In the rows, zero is written as 128.
Y: rows in a few groups, each row roughly a mix of its group's directions (one row in no group):
Y (157 x 11):
[[148 115 117 135 117 126 165 140 149  71  83]
 [160 147 117 155 116 103  67 146 143 101 130]
 [132 135  96 128  80  86 141 123 153  83 123]
 [122  78 114 142 160 160 150  86 136 117 153]
 [140 143  76 137 146 114  92 142 111  78 133]
 [102 138 109 137 156 183 115 151 137 175 121]
 [ 88 170 106 121 150 159 110 120 111  85 118]
 [167  94 132 139 100  98 103 129 181 132 132]
 [ 77 167 136 138 134 124 165 116  86 111 116]
 [110 154 182 109 145 161 149 113 110 111  96]
 [121 137  70 114 140 101 118 139 113  73 131]
 [150 132 111 126 105 150 111  92 166 178 153]
 [ 97 130 111 142 161 105 163 154  87  92 137]
 [142  91 100 135 118  77 138 145 164 140  95]
 [ 74 136 100 148 136 131 140  71 112 134 123]
 [110 139 130 129 169 115 136 192 120 133  90]
 [142 135 112 166 166  98 116 153 149  80 141]
 [ 89 122 112 146 124 107 143  89 128  69 110]
 [ 89 146  84 117 139 140 134  97 121  75 130]
 [125 181 135 114 141 103 104 133 172 137  90]
 [ 95 145 115  99  95 148 115  77 120 107 100]
 [151 164 138 111 135 150  96 134 162 183 130]
 [ 99 126 140 165 126 137 180 111 140 121  79]
 [100 110  74 113 140 131 155 131 130  80 106]
 [149 142 175 117 149  83 105 130  97 161 125]
 [139 145 153 143 149 157  82 108 159 168 107]
 [ 85 145 149 127 150 166 134  93 141 172 141]
 [196 135 127 140 128 126 112 150 177 121 121]
 [124 101 146 151 154 102  71 116 168 130 126]
 [ 87 152 117 122 162 181 134 143  94 139 132]
 [ 94 129  93 113 143 123 143 133  86  72 136]
 [ 93 146 119  95 104 148 145 124  69 149 129]
 [157 173 132 141 149 146 163 147 170 156 140]
 [110 111  70 153 148 122 117 134 120  83 156]
 [ 91 176 115 110 148 133 133 115  91  85 126]
 [157 163  89 103  95 133 117 143  91 157 117]
 [ 89 121 171 116 162 155 142 140  90 155 142]
 [128 154 138 121 165  93  90 129  79 153 139]
 [118  86  95 126 121 160 138  92 134 123 178]
 [131 132 147  97 163 129  80 158 169 137 149]
 [141 121 100 114  99  96 151 114 156  81  92]
 [124  93 118  99 131 121 128 131 190 130  84]
 [145 138  62 114 122 110 153 132 120 128  83]
 [109 121 105 153 104 203 130 137 126 138 140]
 [139 144 182  91 137  87 116 118 104 155 131]
 [108 103  77 143 146 150 161 157 120  93 116]
 [166 117 164 118 126 122  82 131 139 154 175]
 [119 106 101 157 160 135 138  99 111 184 108]
 [151  92 151 130 146  91 146 161 125  77 122]
 [118 137  97 125  92 137 106 146 164  70 131]
 [116 110 164 122  92 149 166 134  87  92 121]
 [121 103 102 144 117 144 152  92 119 145 189]
 [118 173 163  98 178 110 116 119 102 122 128]
 [132 108 111 155 151  80 120 157 124  76 137]
 [127 150 128 104 112  72 154 123 111  79 138]
 [ 90 146 167 113 143 129 141  94  86  94 125]
 [118 130 100 148 122 118  69 133 125 140 182]
 [152 120  97  95 169 115  92 136 163 111 103]
 [148 168 140 146 111  85  93 165 137 145 106]
 [164 105 142 115 159  87 151 150 107 167 114]
 [145 107 192 148 102 120 145 155 123 157 118]
 [153 144 159 143 104  98 169 165 112 156 109]
 [153 100 122 176 171 127  97 123 152 112 152]
 [167 106 152 158  85  95  94 135 130 130 108]
 [ 95 119 106 130 133 149 175 140  79 126  95]
 [189 140 129  92 140 124 107 126 137  81 130]
 [162 113  81 137 143 102  88 153 159 115 118]
 [164 125 134 142 127 131  86 133 130 191 153]
 [122 135 136 150 112 184 149 130 123 186 118]
 [137 131 143 145 142 170 102 130 154 191 138]
 [118 165  79 127 105 155 142  89 149 126 101]
 [150 121 142 154 193 146 106 139 102 141 153]
 [122 166 102 118 130  83 110 135 180 125 102]
 [129 156 155 103 123 152  88 151 148  86 160]
 [134 150 174 140 145  80 115 142  96 118  94]
 [146 123 180 114 108 125 117 125 133 192 137]
 [ 83 142 147 147 111 177 142 120 110 153 162]
 [157 140 171 130 147  75 119 154 109 125  98]
 [121 140 130 118 105  94 193 131  94 129 102]
 [ 71 132 115 124 113 172 148  96 114 102 138]
 [ 70 139 130 126 117 153 153  79 101 125 121]
 [134 142  64 109 147 125 127 132 122  76 139]
 [151 130 141 143 138 142  64 108 175 139 131]
 [125 187 117 149 147 126 119 169  93 133 150]
 [157 109 112 115 129  63 109 166 112 119 133]
 [128 114 143 106  92  92  79 152  96 136 106]
 [183 153 175 124 149 130  99 100 137 123 134]
 [135 125 179 129 137 138 123 105  98  99  74]
 [115 117 164 135  80  96 166 128 120 140  90]
 [146 115 174 116  95 132 143 125 100  72 124]
 [147 140 138 128 137 133  67 129 113 168 170]
 [156 113 154 128 165 111  75 119 163 149 120]
 [ 83 127 154 154  94  96 140 110 101 111  97]
 [153  93  99 138 175 128 120 150 122 133 177]
 [160 108 148 122 139 102  97 146 173 162 157]
 [ 94 111  76 152 129 133 169 126 109 115 161]
 [157 109 138 110 156  99 107 170  89 157 140]
 [117 135  83 123 130 103  95 122 151  71 142]
 [107 166 147 138  92 120 131 134 109  91  77]
 [155 132 132  99 165 113 150 175 146 161 102]
 [132 165 144  96 102  89  88 127 101 149 109]
 [160 159 129  81 148 137  87 132 104  95 138]
 [138 108 140 142 172  79 102 153 117 144  93]
 [ 76 113 153 137  95  90 121 162 104 130 121]
 [119  83 134 125 105 128 129  95 107  67 131]
 [149  92 158 117 145 162  99 127 141 176 150]
 [134  66 136 101 114 116  80 121 116 149 123]
 [163 131 129 106 129 119  70 150 110 154 165]
 [158 112 132 146 107 133 101 130 182 171 152]
 [173 146 148 113 123 149 103 165 149  82 131]
 [193 149 115 138 111 138 110 109 156 147  99]
 [153 141  98  88 144 117  98  97 164 102 107]
 [130 107  91 120 140  89 159 139 130 121  70]
 [136 117 142  92  94 137 173 132 141 122  75]
 [ 81 170  87 147 119 127 126 111 120 100 102]
 [120 132  99 149 131  96 157 133 123  59 122]
 [103 154 145 117 100 125 166 104 132 113  71]
 [171 103 141 144  86  98 129 116 168 152 140]
 [109 132 108 134 103 180 152 140 107 135 180]
 [101 143 111 127 156 132  83  87 121  85 149]
 [120 137 178 160 120  89 115 174 113 116 121]
 [153 129  98 120 171 107 123 170 153  96 154]
 [114 170 145 162 131 106 122 168 114 159  91]
 [ 99 130 112 104 118 106 140 106 157  66 105]
 [138  93  90 150  74 107 161 125 142 129 136]
 [ 83 167 142 138 106 154 162 137 115 157 102]
 [155 148 121  94 115 110  80 123 118 175 151]
 [162 138 181 107 112 142 102 100 145 160 143]
 [152 151  98 108  96  81 100 147 129 142  96]
 [121  93  70 170 138 126 134 145 144 115 155]
 [ 88 108 164 142 123 136 110 131  66 118 140]
 [103 151 109 120 115 176 145  76 113 102 121]
 [169 120 153 135 123  91  91  88 154 121 151]
 [136 152 193  90 135 119 150 112 110 134 106]
 [164 128  92 122 107 123  95 128 179 142  96]
 [145 104 123 163 163 118  66 122 147 118 143]
 [ 89 101 109 158  88 127 168 131 159 121 113]
 [149 115 108 133 122  82  97 135 155  77 107]
 [120  84  78 138 121 122 172 153 146 107 127]
 [171 147 120  85  96 114 137 127 138 110  81]
 [164 164 155 108 142  81 125 130 129 134  84]
 [ 78  93 111 163 112 129 128  98  97 105 123]
 [182 134 109 126 142 103  86 158 163 130 126]
 [168 129 151 133  98 110 113 116 169 157 170]
 [145 108 131 156 117 143 150  96 112 188 156]
 [185 134 137 118 109  91  87 122 146 152 144]
 [120 139 123  92 122 179 172 130 136 115 169]
 [149  98  96 152  86 107 147 125 162 162 138]
 [103 137 127  99 114 182 145  88 106 160 129]
 [122 110  99 154 131 121 135 152 135  56 117]
 [144 156 145 135  89 142 137  83 169 139  95]
 [115 100 111 143 107 125 174 132 163  78 111]
 [138 150 110 113 115  69 132 113 138 110 178]
 [132 177 146 131 126  90 117 106 123 151  77]
 [ 81 130  90 133 134 146 176 105 138  98 118]
 [114 123 103  95 103 172 159  96 159 146 116]
 [125 102  71 102 168 145 116 104 131 133 157]]
the two rows of each list that fit no group, in list order (the others fit one group, some only roughly):
  * j_511: [ 91 121 154 108 110 132 153 122  83 177 121]
  * j_999: [147 117 147 159 119 171 112 104 153 181 135]
  * j_620: [119 114 131 132 145 156 170 148  93 185 130]
  * j_628: [110 133 123 168 154 149  95  96 106 172 146]
  * j_276: [134 152 163 141  82  79 126 157 105 140 126]
  * j_413: [160 131 108 134 155 103 128 189 113 124 162]
  * j_342: [116 147 121 121 174 158  89 140 143 163 163]
  * j_147: [110 113 158 127 108 177 137 114 113 126 185]
  * j_143: [156 153 141 115 114 138  81 133 156 153 176]
  * j_548: [112 167 116 115 174 138  79 127 136  96 142]
  * j_20: [112 120 153 103 103 164 131  69 118  98 137]
  j_276, j_143
  * j_599: [129 139 132 164 152  79 129 174 107 150 105]
  * j_473: [126 102  64 143 124  96 112 130 169 118 129]
  * j_683: [129 140 193 128 168 142 112 110 111 153 148]
  * j_254: [129  79 114 152 117 152 169 119 163 135  95]
  * j_510: [172 137  69 134 146 117 112 121 167 113 123]
  * j_996: [167 132 151  93 148  96 111 146  94 168 125]
  * j_393: [132 122 101 150 173 152 127 131 129  64 138]
  * j_307: [137 101 107 161 150 100 180 150 102 125 151]
  * j_109: [153 115 107 160 138 116 106 173 173 105 107]
  * j_125: [131  89  80 129 125  98 168 150 128 108 101]
  * j_898: [129 139 132  93 120 150  77  98 146 176 120]
  * j_240: [125 154 120  94 108 179 164  94 128 153 117]
  * j_82: [121 190 141 112 156 153  90 106 131 137 144]
  * j_289: [167 147 102 142 153  87 126 176 147 136 142]
  j_254, j_109
  * j_735: [177 102 157 137 160  93 117 127 153 146 103]
  * j_808: [154  94 124 140 108 141 105  91 149 162 172]
  * j_155: [128 155 149 116 149 111 165  99  83 160 153]
  * j_65: [170 102  98 104 128  87 118 162 147 100 121]
  * j_108: [ 84 114  66 152 139 133 134 149 112 115 148]
  * j_611: [100 101 156 100 107 121 155 129  89 174 125]
  * j_518: [ 65 138 106 130 124 169 143 107 127 156 146]
  * j_6: [135 139 180 102 149 135 140 162 114 173 148]
  * j_332: [121  95  98 149 124 158 181 138 157 104 111]
  * j_31: [172 121 169 105 161  96 104 146 101 123 133]
  * j_853: [103 161 137 114 143 151 119 136  57 125 135]
  * j_547: [ 97 108 148 109 110 180 133  79 138 148 130]
  j_735, j_853
  * j_21: [134 139  94 133 143 156 159 101 154  75 106]
  * j_503: [142 145 148 125 110 110 142 127  70 181 117]
  * j_677: [138 159 135 126 133 160 131 104 172 185 124]
  * j_497: [194 144 133 128 133 102  88 119 144 100 131]
  * j_736: [143 163 139 136 144 169  72 111 160 134 126]
  * j_322: [ 64 139 122 142  94 134 151 127 126  96  99]
  * j_920: [105 169 148 125 110 128 113  92 134  68 125]
  * j_129: [148  96 101 142  80 142 112  85 148 144 149]
  * j_179: [154  91 154 143 147 147  97 135 160 176 129]
  * j_921: [147 150 129 107 133 134  68 114 125 138 180]
  * j_152: [140 168 165 129 131 157  78 116 166 134 128]
  * j_925: [115 136 136 131 115 122 167  96  74  89 104]
  * j_661: [116 143 132 103 118  90 134 126  69  95 156]
  j_503, j_661
  * j_245: [149 150 165 128 125 104  78 174 130 150 125]
  * j_836: [145 110 115 129 147  98 146 185 115  85 149]
  * j_905: [122 137 176 128 162 146 105 158 121 177 141]
  * j_912: [152 133  95  68 134 141 101 121 159 156 130]
  * j_10: [144  89 123 146 164 147  93 138 154 176 129]
  * j_247: [150 130 175 145 133 120  77 113 120 145 170]
  * j_447: [133 164 153 105  90 120 141 127 127  72 101]
  * j_313: [145 120  92 137 159 121 178 170 136 103 109]
  * j_723: [169 129 116 162 129  87 137 141 165  91 111]
  * j_858: [135 164 160 114 135 152 118 140  87 165 166]
  j_313, j_858
  * j_846: [ 95 127 160 151 134 153 134  82 117 101 170]
  * j_506: [137 152 132 155 165  93 120 152 115 184 132]
  * j_539: [141  84 128 112 124 148 113  76 151 167 145]
  * j_2: [152 124 181 142 133 100 134 165  92 104 148]
  * j_163: [179 143 149 148 122 100 102 159 163 152 116]
  * j_618: [139 102 179 149 162 148 122 149 136 156 164]
  * j_668: [114 177 168 122 129 130 114 120  74 140 149]
  * j_529: [167  81 110 104 161 118 132 165 154 135 129]
  * j_281: [132 104 177 112 157 154 127 148  81 142 148]
  * j_574: [118 101 139 161 149  83 155 147  83 109 123]
  * j_635: [ 97 160 127 100 138 152 128 139  97  73 150]
  j_846, j_668
  * j_947: [120 114 182 149 136 149  97 103 157 167 132]
  * j_338: [118 142 132 103 159 145  92 120  73 102 156]
  * j_563: [173 159 106 108 124 124 104 150 142 181 131]
  * j_570: [168 115 107 137 148 104 103 150 180  97 129]
  * j_358: [137  94 119 125 122 148 133 131 165 195 109]
  * j_327: [188 110 142 134 144 120 140 144 166 153  96]
  * j_579: [119 147  95 151 121  98 104 108 144  72 102]
  * j_945: [161 105 155 142 108 156 176 110 162 107 116]
  * j_466: [102 173 152  96 147 120 156 131  80 117 139]
  * j_750: [100 109  72 163 149  98 127 147 108 140 143]
  j_338, j_327
  * j_305: [ 68 123 144 108 141 152 145  92 101 125 103]
  * j_633: [126 143 113 153 157 162  98 105 142  88 170]
  * j_448: [166  95  93 153 135  94 146 138 149  89 124]
  * j_13: [185 129 161  99 157 129 105 116 135 132 164]
  * j_146: [150 150 134 133 168 118  72 139 138 160 158]
  * j_334: [149  78 106 151  95 131 109 120 166 160 122]
  * j_595: [134 102  84  88 173 128 151 152 142 106 119]
  * j_91: [111 165 107 143 120 113  93  96 127  74 112]
  * j_537: [123 197 160 112 112 114 102 130 108 148 123]
  * j_489: [122 161 105 141 121 126 110 137 118  58 154]
  * j_553: [117 146  99 105 127 118 135 117 137  83  66]
  * j_260: [113 109 147 148 115 171 182 112 125  95 109]
  * j_106: [102 132 100 152 135 169 157 114  98 176 123]
  j_537, j_260
  * j_119: [107 155 136 155 130  93 158 157  78 106 118]
  * j_662: [127  93 165 162 153 100 152 158 148  98 133]
  * j_941: [140 139 101 122 135 135  69 114 166  86 121]
  * j_560: [154 119 131 110 123  83  85 161 163 106 110]
  * j_919: [ 96 123 151 144 111 163 171  90 127 131  91]
  * j_491: [148 142 136 114 140 129  75 107 133 144 187]
  * j_617: [ 90 104 166 133 118 134 168 128  88 128  95]
  * j_356: [164 174 111 103 162 145 131 108 163 152 124]
  * j_290: [127 112 130 193 120 141 148 131 164  91 117]
  * j_744: [148 146 156 115 163 113  82 126 154 152 166]
  * j_390: [ 91 150 136 155 148 148 125 182 107 101 150]
  * j_609: [134 114  67 115  98 127 134 144 146 175 139]
  * j_976: [112 147 155 131 118 199 138 133  97 137 147]
  * j_221: [151 122  73 142 133  93  97 117 151 124 166]
  j_919, j_356
